Two rows play each game, the first against the second. How much does the first row win by? 20 is about a draw, 40 a big win and 0 a big loss. Wins can go round in a circle: one row can beat a second, the second a third and the third the first. Each row has two weighted sums of its numbers, A and B, taken from their middle values. A row wins by its A times the other's B, less its B times the other's A.
-41;-46;2;25;40;2;-37;29;-23;62;36;-29;-20;0;9;-46;-18;28;-12;1;-22
-39;-10;-25;-6;-3;40;37;23;-5;9;16;7;4;-9;-11;16;-24;-17;26;-2;29 ~ 24
65;-17;28;-33;45;-2;-6;28;23;-5;-5;-33;46;-38;25;-48;55;-26;5;-4;-48
-9;18;-17;30;-18;-2;22;5;40;5;8;23;10;-7;-15;59;-12;-30;-36;29;-14 ~ 32
19;-22;42;18;54;-26;-19;68;20;-35;27;-84;15;-9;41;-43;-5;45;27;-23;-37
-7;-15;-36;5;17;-68;-2;22;3;-2;70;17;32;-22;34;-26;-3;35;11;40;6 ~ 27
29;21;-9;-13;-40;30;37;-31;18;-34;-53;29;-30;27;-17;38;29;-12;10;-14;79
-16;-12;47;-45;25;-92;-38;33;-1;-28;-12;-36;83;0;10;-97;40;91;87;19;-40 ~ 25
-21;-22;36;18;10;-12;-25;19;31;41;-12;47;-17;0;0;-24;-22;7;-19;15;-55
-34;-41;-24;35;-23;37;6;-3;11;-13;51;36;-9;10;33;20;-17;-15;-46;34;2 ~ 21
43;-3;17;29;-24;2;38;-65;-6;-28;-6;20;-39;10;-28;36;-14;-17;-22;-10;43
-12;17;-26;16;2;13;-12;30;2;28;3;-34;-1;-34;24;-24;24;12;18;52;-47 ~ 32
-10;-8;28;1;-24;2;-23;17;-24;36;48;26;18;-26;38;-15;6;-6;-30;16;13
-32;-31;37;-21;2;32;-14;42;4;8;-26;35;25;-21;23;46;30;22;-19;-14;-12 ~ 25
-18;-8;-28;56;47;11;11;34;19;39;66;-44;50;27;-57;-5;13;42;43;33;-32
36;-52;2;-7;-17;22;23;-47;38;27;-34;-25;-18;-11;1;23;50;-12;-45;-74;39 ~ 22
-2;-24;38;4;3;7;18;25;-7;26;41;-6;-20;6;-3;13;10;29;32;37;-36
-57;-36;34;10;17;25;-33;21;-25;8;9;29;60;1;41;4;-1;-2;6;-3;-5 ~ 24
-6;23;0;30;-6;18;29;-39;30;-12;-25;33;-2;-16;-38;-3;18;-73;-35;-15;34
54;36;-42;-13;-33;7;4;-53;9;17;-28;-18;-22;-1;-9;27;25;-5;6;-29;33 ~ 23
47;-12;19;-1;-14;36;7;-58;22;-23;10;34;-56;32;29;15;-3;-4;-24;46;-35
-46;38;-3;-6;24;-20;20;2;0;-9;24;29;10;-35;13;-32;36;6;19;-49;33 ~ 9
-3;30;-22;10;-29;16;4;-52;33;2;-2;68;6;17;-28;33;-38;-14;-35;-27;25
-46;-15;-7;-19;11;6;-15;-26;7;10;-29;-5;-10;4;-58;-5;-36;5;4;-5;32 ~ 11
47;-10;-7;16;-4;11;41;17;27;32;-39;-29;48;42;-12;-44;-15;-19;43;15;26
-17;-24;2;39;46;-22;2;47;-17;11;41;-7;-4;-7;37;-35;9;45;56;-14;-29 ~ 20
-18;-42;29;-34;47;-66;-14;41;38;-21;74;-19;47;-20;-12;-13;30;22;50;42;-66
47;-10;16;-51;-24;-21;-24;17;-45;-2;11;-22;-26;-2;44;-50;-7;11;-32;0;26 ~ 23
-11;24;6;-14;-28;30;22;-19;1;34;-1;47;-1;18;11;19;-49;-46;-55;8;2
-3;22;2;11;-10;-15;12;1;54;9;34;42;14;13;17;34;-19;-31;-14;-7;-14 ~ 26
31;-22;-4;-10;8;-13;-13;-2;-23;-28;29;-25;0;-20;23;27;-27;40;-23;-28;-41
-22;-26;-1;-25;26;-60;-9;12;-47;-9;1;4;19;-37;-48;-53;16;55;82;2;30 ~ 27
-54;-28;4;-10;23;-28;-11;69;-13;4;12;-4;51;14;9;-35;52;25;13;-21;-18
31;2;-55;39;-65;54;61;4;-28;7;-11;42;1;51;-41;47;-25;-42;-17;-64;-11 ~ 22
-49;-26;-14;0;8;3;4;48;30;-26;25;27;50;-41;-12;-36;-6;-9;11;30;-24
25;29;30;13;-36;7;10;-10;-8;15;-19;-15;7;-29;1;47;-27;7;-13;-35;-30 ~ 31
-60;-19;28;44;75;1;-49;8;-45;-18;11;-73;-14;-21;27;-15;-34;19;18;-2;49
-15;15;23;-4;23;-47;10;-6;-29;-11;-38;-22;12;-2;21;9;-22;17;-35;-16;78 ~ 16
-13;13;37;-17;-26;29;22;-13;-14;7;-34;5;-28;-11;-51;-22;5;-3;-13;-9;48
-45;38;-10;-31;24;-8;-20;-12;-51;-11;2;4;-15;-14;17;-38;-16;16;24;29;35 ~ 4
-51;-90;9;5;50;-7;-30;7;7;23;62;-27;78;4;33;-63;62;8;44;-2;-16
13;6;11;-20;-6;2;13;-26;-21;14;-28;30;-19;27;-37;35;26;20;26;28;11 ~ 12
43;3;9;20;-11;39;43;-49;22;12;-36;21;-29;50;15;63;-5;-41;-24;-68;34
-9;1;15;-12;38;-61;-30;19;-22;52;-14;-54;3;-10;4;-41;-75;64;-15;4;35 ~ 39
-6;-38;25;-3;15;3;-40;40;39;12;33;-2;59;3;6;-66;0;3;43;3;-42
62;39;-15;-28;-12;7;13;-30;-10;51;-9;16;-45;-25;-1;-8;-15;8;-24;6;-20 ~ 21
10;44;-22;-27;-37;13;-33;-23;29;-42;6;27;-19;11;22;-9;-50;-42;-87;9;35
-15;-20;23;-13;0;12;39;7;4;-41;-1;-11;-27;16;-8;-1;-30;16;33;-2;-31 ~ 17
-13;56;-52;27;-54;16;106;-63;-27;25;-38;48;-16;-18;-16;45;-56;-54;-9;-23;50
-4;-37;22;0;18;-24;-14;34;26;13;56;-13;29;0;47;-48;13;10;72;16;-42 ~ 25
7;-21;14;-17;11;-11;-5;11;17;-39;-10;24;3;-45;13;-14;-20;-15;27;-37;43
2;21;15;-8;-29;20;1;0;-12;-28;7;-14;15;36;25;33;-5;22;-34;24;1 ~ 25
-25;57;-26;21;-60;58;25;-3;10;-36;-53;46;-23;12;-47;52;-11;-28;-65;5;16
14;-7;21;22;9;1;3;-22;33;52;23;20;2;14;-26;57;-7;-26;-35;-9;16 ~ 28
-28;-9;-24;8;25;45;-17;-16;10;9;26;4;45;25;63;22;2;32;34;3;20
-32;2;-37;-2;12;-29;-2;49;12;-24;39;10;-3;-5;19;6;25;33;10;4;0 ~ 20
53;10;-13;45;3;-39;-41;13;-3;10;1;-18;0;-28;-1;-3;-20;25;-44;-2;-14
-17;5;37;16;-17;-24;23;-25;19;-36;-32;39;-25;31;11;-4;-78;-38;-5;18;-17 ~ 35
22;-26;-5;-5;-12;39;59;-19;12;-42;18;-70;32;-2;-7;31;22;-9;3;33;2
49;57;6;18;-37;17;38;-19;11;-16;-59;57;-35;25;-3;-8;32;-7;22;2;25 ~ 22
7;16;6;-24;-28;-7;9;-26;11;11;-23;28;-47;-24;2;-3;-53;25;13;3;-12
-35;10;-11;-2;-3;-5;5;-27;-4;-8;-25;-24;-3;7;-22;17;-4;-35;-15;-15;47 ~ 20
13;25;-31;13;-17;25;-26;-27;-22;-55;-20;10;-24;-11;14;-23;-9;-37;-28;-5;64
-42;37;-3;24;-7;-12;27;-30;25;3;3;8;-6;-14;-26;11;-40;-15;-11;-49;32 ~ 22
-1;29;-36;9;-41;-9;7;-8;-14;-28;-6;48;-1;18;37;26;-10;-34;21;-8;4
5;-41;29;8;0;-21;-48;18;58;35;23;-3;-17;5;-3;-28;24;-4;-25;-29;-13 ~ 13
-16;-2;-11;-26;32;-1;-22;30;-14;7;31;33;23;0;57;14;28;9;29;33;11
17;-53;-17;-16;45;-53;-11;31;34;-19;38;-25;39;-5;-29;-6;-11;23;25;-1;-8 ~ 17
82;-24;-16;11;-59;12;50;-85;16;-19;-42;37;-26;72;-39;27;75;-32;29;-13;59
-38;-13;18;-30;31;-17;-48;36;-30;-32;58;-2;20;-4;-12;-11;16;27;1;-18;24 ~ 15
28;-6;1;5;12;16;-12;-2;22;-21;0;-17;-19;68;-1;-8;-12;0;8;13;4
18;2;-1;-10;10;-7;5;-7;7;12;61;-14;-22;-19;10;47;-4;45;-5;28;-26 ~ 14
-32;-74;48;21;19;-40;-25;104;12;-18;3;-18;51;3;31;5;-23;46;52;20;-23
-35;-48;9;12;54;-33;-28;18;18;-11;15;16;26;1;27;-35;3;22;70;17;-51 ~ 18
-26;34;-4;16;-16;5;-15;-39;-1;33;-37;-3;-25;-21;-47;13;6;-34;-2;-17;49
-31;16;2;9;38;3;-2;30;-8;-3;17;-11;25;-8;31;-36;-10;27;8;10;-40 ~ 15
-53;-63;16;-29;66;-60;-81;62;39;-29;17;-29;65;21;73;-57;52;-6;86;33;-41
7;25;-30;12;14;2;4;14;-61;-2;-31;-26;-34;4;-59;21;8;-24;-13;14;66 ~ 13
17;-7;49;3;54;-22;-33;34;41;-10;37;-74;35;-14;26;-29;14;56;18;3;-35
33;69;-23;53;-61;-19;0;-63;-45;9;-34;26;-34;17;-44;36;-1;-53;-26;-48;41 ~ 24
-28;8;10;19;-19;4;7;-10;5;3;-44;40;2;-5;-26;21;-2;-11;-31;37;-7
-26;9;-11;-11;-25;27;18;17;-1;34;-36;-22;14;11;3;23;14;-7;-47;10;-3 ~ 19
18;109;-66;55;-81;-13;69;-55;-53;-2;-75;14;-57;-17;-72;42;-62;-52;-30;-8;37
30;14;52;-15;-24;27;3;13;26;2;-35;-20;-2;12;1;-2;6;-10;37;13;-11 ~ 15
-40;-40;10;6;23;8;-35;-6;-15;-22;7;-17;5;-14;-23;-43;26;41;16;14;5
5;25;23;24;0;29;9;-47;10;5;-7;29;-40;-30;-7;-15;17;-7;-35;14;4 ~ 27
-24;-55;16;-15;9;-44;-24;-16;-17;14;0;-60;-8;-1;-1;18;-20;3;-27;39;10
23;8;12;0;-42;27;17;2;4;-12;21;34;-39;-7;-42;-11;-20;-37;-6;-57;46 ~ 23
-48;-36;-12;-28;-4;-36;-6;15;11;-2;0;-31;9;-23;-26;-21;-33;1;-11;0;9
32;-34;-14;6;8;-27;-14;34;47;5;5;13;49;12;26;-25;37;-21;-9;32;-18 ~ 24
-1;-11;-8;1;-25;-2;35;7;-20;10;10;-44;13;-8;11;64;-28;-19;-31;-56;56
34;33;34;-21;-26;24;32;-24;-4;10;-70;14;-11;18;-10;9;4;-9;-19;0;41 ~ 21
23;-60;9;-64;89;-11;-16;12;25;-7;54;-32;81;-2;47;-108;-5;49;31;33;-43
-10;-34;-6;25;-11;29;-30;22;0;-5;56;-33;-2;-1;5;22;-12;37;-8;17;-9 ~ 17
38;42;-43;-9;-18;20;38;-25;-26;9;-3;-63;-42;21;0;37;19;7;8;-7;14
19;14;-35;3;-9;48;-28;17;8;-30;-28;7;-17;33;-15;26;6;11;-49;41;9 ~ 25
-43;31;9;0;-19;16;-4;-14;-49;24;-1;-27;14;7;17;-20;23;13;-1;-8;-76
-52;9;-37;25;-39;-13;3;-12;2;-40;-18;26;-31;-24;-8;35;-7;-20;-49;-11;18 ~ 23
29;20;14;15;-34;20;40;-59;13;-7;-59;-5;-76;-17;2;33;7;-16;-10;-8;24
-2;-31;23;-30;0;-20;-13;-25;-11;-59;-4;-10;6;17;14;-14;5;20;-15;4;-9 ~ 23
-71;16;-17;-6;-12;-16;1;-7;-4;-14;-22;8;-14;3;-14;-29;21;5;7;7;19
-29;-9;23;0;52;-25;-59;36;-11;-11;25;-25;39;-6;43;-52;-10;5;17;-8;-46 ~ 19
-16;-1;15;-4;-3;-15;-20;-11;-13;8;14;-16;8;-22;3;-15;-7;11;-24;38;-25
-21;-18;41;-4;80;-28;-12;44;-18;-8;54;-59;79;-26;16;-96;45;53;76;30;-64 ~ 20
12;33;-96;65;-20;41;12;-39;-41;24;-21;29;-43;-16;-26;-28;-21;-59;-5;-10;62
26;60;-53;-16;-41;-26;40;6;-3;-42;-13;28;-10;4;-32;21;-37;-13;-23;30;7 ~ 15
7;-12;-5;-1;-11;8;36;-14;-18;-46;-35;-43;-23;-8;-26;28;6;0;25;1;28
-20;-20;-27;36;5;38;-7;24;25;0;-36;-11;21;-29;13;-29;-14;1;-51;-39;39 ~ 20
-28;7;-31;3;-27;12;18;18;-14;-11;-7;6;-13;-11;7;-27;14;-5;-29;-29;2
-6;9;42;9;9;4;-58;4;-5;19;11;-35;-16;-16;-48;-22;12;28;-41;-23;-21 ~ 31
25;21;-42;42;-24;-34;14;1;27;26;-44;30;-16;-22;-35;21;-11;-59;-43;-18;28
-5;-89;3;-41;44;-23;-44;14;24;-18;-7;24;76;1;-8;-73;18;59;35;18;-29 ~ 14
3;-19;-6;-18;4;10;40;46;30;-37;41;45;44;3;4;-2;30;-41;5;22;20
30;-6;-10;30;-7;-7;-20;7;10;-31;21;-35;14;-4;0;7;16;-40;-12;2;-11 ~ 23
30;38;1;-5;-38;36;4;-2;-9;-41;9;2;-48;2;-29;48;39;-1;-11;-4;77
-36;-6;-2;12;55;13;-17;15;2;32;14;-24;12;-6;24;-48;25;-1;9;13;-19 ~ 16
-2;18;9;-21;5;1;-19;-12;26;-27;-5;12;31;-3;9;-5;11;28;37;-9;-16
40;10;-10;8;-46;-20;37;-4;-5;11;-31;-10;-10;33;-40;25;-20;-45;-19;2;71 ~ 26
44;0;11;10;-2;3;-2;-24;17;9;-16;5;-27;19;-2;-22;-18;17;-7;-19;-33
29;56;-25;32;-29;-8;50;-80;43;-9;-42;12;-36;7;-71;41;21;-18;8;-38;46 ~ 9
-53;-23;71;5;40;-50;-26;29;26;22;14;-15;-4;15;37;-14;21;-3;62;3;-34
-21;-2;40;44;-25;43;43;9;16;43;2;9;-35;2;30;33;-53;-38;-37;9;5 ~ 17
19;-4;23;-27;-11;-34;14;41;3;3;27;-1;36;-14;-8;-30;-13;42;14;3;-3
-5;13;8;2;-24;44;19;-1;16;23;33;-20;-25;17;-4;34;-20;8;-15;-44;-5 ~ 18
2;23;-36;-9;23;4;-15;-43;-26;12;49;14;-51;37;-19;15;58;-18;-26;-9;51
27;42;19;12;-23;38;18;-28;16;7;-37;59;13;1;15;7;-48;-15;21;-4;12 ~ 26
-26;-12;63;39;-2;7;-37;13;-9;1;11;-6;13;6;8;-4;33;0;-11;39;-30
37;2;43;4;26;11;32;9;23;14;-19;21;45;7;8;-15;-10;-39;-19;36;28 ~ 20
-46;11;30;-7;31;13;1;7;-2;15;4;-6;51;-55;52;-20;19;24;7;24;-12
59;3;15;-23;-41;-19;36;-11;10;-40;-20;3;-56;8;19;11;0;-31;-21;-30;27 ~ 27
7;53;-5;36;-7;32;-1;14;-28;-34;17;44;-17;2;21;-20;19;17;-32;-37;-13
1;-41;20;-1;-1;-2;18;25;-1;-28;15;2;32;42;19;-25;-4;30;20;-33;-46 ~ 22
24;-11;15;-41;29;17;-27;10;33;-11;31;-54;47;28;60;-99;8;38;10;-43;-84
32;15;27;-7;-27;-13;14;-26;3;6;-13;24;27;-11;14;34;-14;-29;-10;-15;35 ~ 37
-57;-23;-27;-26;39;-35;-23;29;11;30;22;-34;19;-18;18;27;-5;5;-11;-25;9
-43;3;54;-17;22;-24;-40;11;-46;11;-2;-62;-13;-58;20;-13;16;18;-4;-1;31 ~ 18
4;-11;41;23;-26;13;-36;13;-6;-51;-3;-21;-36;1;-8;-3;-10;-32;2;7;42
31;-6;3;-14;28;-26;13;36;-16;-3;23;-11;49;-8;42;-44;-5;21;71;-5;-39 ~ 21
-1;-43;28;-16;27;7;20;24;13;16;26;-9;63;-10;24;-37;-17;48;73;35;-50
-26;-32;5;8;60;-29;-62;8;-4;41;11;6;49;-5;28;-14;1;22;50;28;-2 ~ 21
-8;27;9;-26;-15;25;48;-35;-17;-3;-21;-18;-35;-9;-41;27;69;-44;-28;-26;60
-55;-42;31;37;34;-27;0;53;48;15;32;-41;13;31;32;-36;24;41;6;20;-14 ~ 6
73;46;-8;-18;0;-3;27;-45;4;-1;0;17;-72;45;-37;-9;22;42;3;-23;-5
-32;-25;-1;-4;48;-13;-31;37;-8;-65;-16;-7;-2;5;36;14;34;16;50;18;-35 ~ 30
28;39;-20;-61;-29;38;33;-99;-5;-2;-50;-4;-67;46;-28;17;21;-36;-1;-46;25
42;-15;7;10;-35;26;65;9;24;10;-32;-11;-3;44;-3;66;-11;2;-59;-10;-18 ~ 24
-22;4;-10;25;6;48;-17;-12;-21;2;1;-16;-10;-4;-5;-8;0;-2;-33;-2;4
-46;-8;-20;-3;-15;-24;4;15;-20;-10;-29;-34;-3;18;11;26;5;-6;-20;11;-44 ~ 7
-35;-29;-12;2;43;-49;-27;47;-51;19;10;7;13;25;24;6;-40;5;-7;22;-30
22;40;20;23;-57;26;27;-18;9;58;7;15;-14;6;-26;3;26;-37;5;-4;23 ~ 22
14;-52;37;-6;3;-3;-47;82;25;-2;43;-6;33;-14;40;-23;26;3;-5;-16;-53
-46;-6;13;7;32;12;-65;21;1;7;-23;-36;14;-29;22;7;1;7;5;1;-11 ~ 16
43;50;-3;-53;-71;32;55;-44;-1;-13;-1;-4;-52;55;-8;37;0;-62;-54;42;-13
14;-4;-17;17;-10;1;11;11;11;-5;43;-4;26;-5;8;-39;-28;-17;-1;27;-1 ~ 14
17;3;34;-51;3;35;0;-27;10;3;-35;30;-43;15;18;-18;7;32;13;-19;-24
-3;17;0;-13;20;-29;-29;33;-13;-27;-19;-36;29;-2;-25;-29;0;16;22;-35;-12 ~ 19
-8;31;8;-46;0;41;3;3;-33;-1;-3;10;-62;24;-14;8;12;-12;-9;-34;-14
-32;-30;25;-14;32;-22;-50;44;20;-9;4;-63;33;-23;53;0;24;11;-21;22;12 ~ 27
-35;-21;37;-5;36;36;-18;41;15;26;42;-11;40;-19;6;-7;-14;-7;58;20;-26
-30;4;-30;-5;-3;68;-46;-14;0;26;-4;18;34;26;59;-42;23;-6;43;17;4 ~ 15
7;49;-25;33;2;21;38;-47;-54;3;-10;20;-36;4;-9;19;18;3;-20;-17;26
28;22;4;-26;-19;11;1;-27;70;19;-52;44;-37;23;-27;-29;19;0;38;13;-10 ~ 18
6;44;7;-12;-12;-14;-24;16;2;31;3;-6;-29;21;4;-10;-31;-27;15;12;3
30;-9;-27;-44;-40;35;27;-27;-13;-6;-65;26;-9;20;-19;17;-41;8;-20;31;-42 ~ 23
-11;2;-2;-23;25;24;8;-25;46;9;-59;-34;5;15;-63;-23;-31;30;13;3;-4
-32;-25;22;43;18;-27;6;31;-23;-8;17;-31;-6;-1;-14;-26;39;28;10;38;-39 ~ 15
14;13;44;-12;26;6;-48;15;41;-6;45;25;20;-9;-1;-40;-20;32;32;33;-36
-4;-5;-3;-14;-18;7;-41;30;24;2;14;17;11;-32;23;25;-7;10;23;-24;-8 ~ 12
-2;4;-41;-29;5;50;9;-14;-19;-27;-26;18;11;1;-47;-8;-17;-13;-25;1;-4
-23;-6;-40;1;26;4;-57;17;26;-5;20;-16;23;-60;11;-15;19;52;31;-4;-35 ~ 30
-13;4;2;-12;-54;26;40;-49;-15;19;32;-34;-42;45;21;14;19;-5;10;6;-6
-32;-20;4;-10;11;-23;-59;-9;1;4;12;-57;36;-21;39;-12;47;-8;41;-49;-7 ~ 36
-16;8;-5;-2;24;-21;-29;1;-27;-23;18;24;17;-31;-31;-33;28;25;54;-2;28
14;6;47;47;38;21;29;-24;-24;24;15;-17;-6;-28;-30;-26;38;11;-11;48;-4 ~ 20
-30;1;-6;-58;40;20;-30;17;39;2;36;4;13;10;49;-30;10;44;2;-22;-20
37;-16;-1;-11;43;-20;-26;9;12;-24;22;-22;12;-7;15;-33;27;52;28;25;-34 ~ 17
-15;-30;19;-2;66;-3;-27;36;-6;-34;29;-53;41;13;23;27;-4;7;27;20;-18
7;-47;1;39;10;-51;0;43;15;-6;67;-28;53;-45;-3;-38;28;-12;-12;11;-10 ~ 19
60;-8;31;-16;11;2;-7;-9;-18;-9;31;-10;24;-54;34;-26;13;43;43;22;-32
14;-8;-17;-54;-37;16;-13;14;23;-9;10;41;-44;-29;-24;-27;-16;5;-15;-18;-36 ~ 11
79;79;-79;-7;-65;13;44;-53;-38;-29;-78;-1;-55;33;-42;4;32;-3;19;-17;65
-46;18;-9;29;-8;50;-21;-27;-41;-22;-1;9;-22;12;-40;61;5;-9;-55;-34;48 ~ 25
31;29;-39;57;-1;-38;38;-1;-20;30;-25;-3;-1;-5;-10;31;33;-65;-42;17;-15
-49;30;-36;-27;-37;23;32;-47;-14;-15;-30;75;-55;34;13;29;-38;-54;-70;26;10 ~ 25
19;-28;16;35;3;-22;3;-19;2;38;-19;1;63;-29;47;8;-2;8;23;8;18
-45;11;-17;-24;-4;-6;-29;5;-35;-34;-63;3;10;8;-22;25;-50;16;-34;-16;-19 ~ 25
13;-24;4;7;66;-13;-54;45;-42;59;54;-20;-33;-3;44;-19;-14;21;10;-43;-59
40;96;-38;-4;-59;-43;71;-69;-33;-62;-2;25;-44;-15;-36;26;-51;-70;9;14;63 ~ 6
-22;35;3;17;20;-30;-11;26;16;-5;19;-1;-12;-20;-9;-30;21;9;37;-12;45
-22;19;11;-32;4;3;5;-70;-2;18;-16;27;-20;28;10;49;-27;-36;-31;28;51 ~ 20
-14;-8;-12;2;16;8;2;-24;16;-42;-13;-17;-15;29;15;-18;20;-12;49;-18;40
39;12;31;-15;6;-12;13;-4;-50;10;67;4;-23;41;50;15;-30;23;-8;10;-23 ~ 19
42;-22;38;25;-9;-26;57;-14;-2;34;20;6;-19;35;-37;64;-14;-44;-83;24;39
-10;8;-23;23;-3;32;-8;-7;25;11;-14;36;-7;-22;-35;12;-27;-39;-19;24;-6 ~ 15
32;38;-16;-58;6;-48;23;-12;34;-5;6;13;-39;-13;6;48;14;-16;-44;-8;49
-36;-78;27;0;2;15;-2;8;15;11;34;51;64;13;37;26;-54;-4;-18;-14;-3 ~ 23
7;2;27;4;16;-9;-18;-3;-9;9;5;-27;-22;-1;-42;22;-36;2;11;-31;28
12;44;13;-33;-61;-2;11;-14;68;-10;-80;7;-53;11;-39;52;8;-47;9;-25;-2 ~ 14
-23;38;-29;6;-32;25;60;-44;-25;2;-29;40;-27;39;-31;3;-15;-23;-26;1;23
24;26;41;27;5;10;25;-25;-33;-53;-15;2;15;8;8;-27;34;19;-25;42;-53 ~ 12
12;-15;29;-32;-27;2;6;-26;-25;34;-48;-6;-3;54;23;20;41;-12;-18;39;8
1;31;-14;37;-48;-10;37;-20;-22;-4;-44;16;-1;-5;-16;-5;-13;-35;-36;43;27 ~ 9
-26;-12;-45;25;28;-36;-9;40;-48;-16;56;11;50;-46;4;-26;48;32;47;50;-11
41;13;-35;-41;12;18;-11;-1;23;-36;56;-15;37;-17;18;-16;-39;21;23;-49;-51 ~ 18
-17;-6;-40;35;15;7;-17;61;-1;6;19;13;-6;27;10;-33;32;41;-13;14;0
-18;-17;1;15;-40;17;2;-53;-1;13;-40;13;-1;-17;8;3;-2;7;6;17;-32 ~ 19
18;15;-25;5;-19;48;46;-57;-10;7;-16;36;-23;-2;-2;23;13;-75;-3;3;35
-9;-15;-25;6;3;-17;20;-5;21;33;30;-18;-39;28;-14;-20;-48;-18;-18;25;9 ~ 16
46;29;-58;24;-49;-36;49;-38;2;21;-77;75;-2;17;-3;2;-20;-66;-26;17;77
59;-8;-56;15;-23;23;-29;-36;5;-3;-7;13;-51;4;19;31;28;-17;7;-17;25 ~ 15
-37;-22;-30;9;13;18;5;19;50;0;38;37;34;23;3;-34;-18;-28;-8;62;-15
-1;-1;29;-1;17;-7;0;10;25;44;-4;11;24;25;12;25;33;-26;16;21;-5 ~ 23
-11;22;-7;-32;15;-28;52;3;48;-14;-9;24;-1;22;8;21;-17;-71;-25;55;-12
21;-20;-32;-5;-25;71;3;-29;2;13;10;-19;-8;-4;22;-42;-9;24;-19;23;-2 ~ 27
15;22;24;23;-28;-9;32;25;-34;-18;13;10;12;-1;9;-59;-1;-11;-15;-5;3
-69;-21;30;-8;42;-98;-42;23;5;7;41;21;45;-5;14;-41;-20;18;31;2;-3 ~ 19
-16;-20;22;16;10;-12;-59;23;-5;6;-5;-23;-13;-2;-30;-36;-2;8;29;21;19
-6;26;-37;54;7;16;-23;5;-30;9;10;-43;-9;-48;41;5;10;-9;15;-6;38 ~ 19
11;16;-25;-21;-52;-11;45;0;19;38;-19;36;-25;19;-36;0;-35;-20;-52;60;-8
-2;-50;-23;-11;12;-7;-4;4;-10;-63;2;13;36;-46;38;-52;35;12;18;0;7 ~ 27
10;-2;5;-18;-32;39;0;26;25;0;12;-54;9;1;11;58;36;-9;5;-11;-6
78;3;-2;-21;-70;3;9;-15;2;30;-20;40;-83;36;-20;6;-51;3;-19;22;-32 ~ 15
23;2;20;-11;-68;26;12;-28;24;33;-1;25;-28;30;-62;52;-9;-56;-50;22;2
54;-26;34;5;22;-21;-47;19;17;-18;30;-2;37;28;46;-33;-16;45;45;24;-51 ~ 27
-22;19;-4;18;-8;-1;-9;-14;-20;-29;-36;7;-1;6;-15;-6;-23;29;55;-29;48
-43;-21;36;27;58;-69;-28;47;-10;-18;-5;-71;-5;-88;-14;9;44;14;-15;37;5 ~ 21
22;-22;19;-14;-49;23;4;25;13;-8;-14;69;-3;-1;15;28;23;-4;-16;19;9
-19;-28;33;-19;13;-4;-16;14;-16;50;12;-3;38;19;-12;-24;5;87;1;-19;-1 ~ 17
-18;-26;-8;15;3;-31;18;-37;-15;-23;1;55;-5;5;31;43;1;29;21;-2;13
10;-2;45;-9;5;-18;-28;-2;20;-23;-12;-45;-14;12;23;-21;3;20;18;-9;8 ~ 20
34;-68;49;-8;8;0;-4;-28;7;50;7;6;48;18;-19;-21;59;13;-6;24;16
9;-10;19;5;0;-8;-26;54;-14;13;-2;-18;2;12;-13;-16;-9;25;-14;39;-8 ~ 11
-11;-13;-19;-39;16;21;19;-4;21;-5;45;28;-16;0;3;6;36;1;16;22;-2
45;-23;-19;-12;-15;43;32;-7;-20;5;-19;3;-9;1;-38;-47;16;16;5;-8;-12 ~ 20
35;9;8;27;5;56;29;-33;45;-15;-38;11;-11;19;18;28;-27;-32;-67;-3;26
-35;-30;-1;7;40;-45;-6;30;-12;-3;21;-37;21;-39;25;4;-9;45;35;31;-16 ~ 33
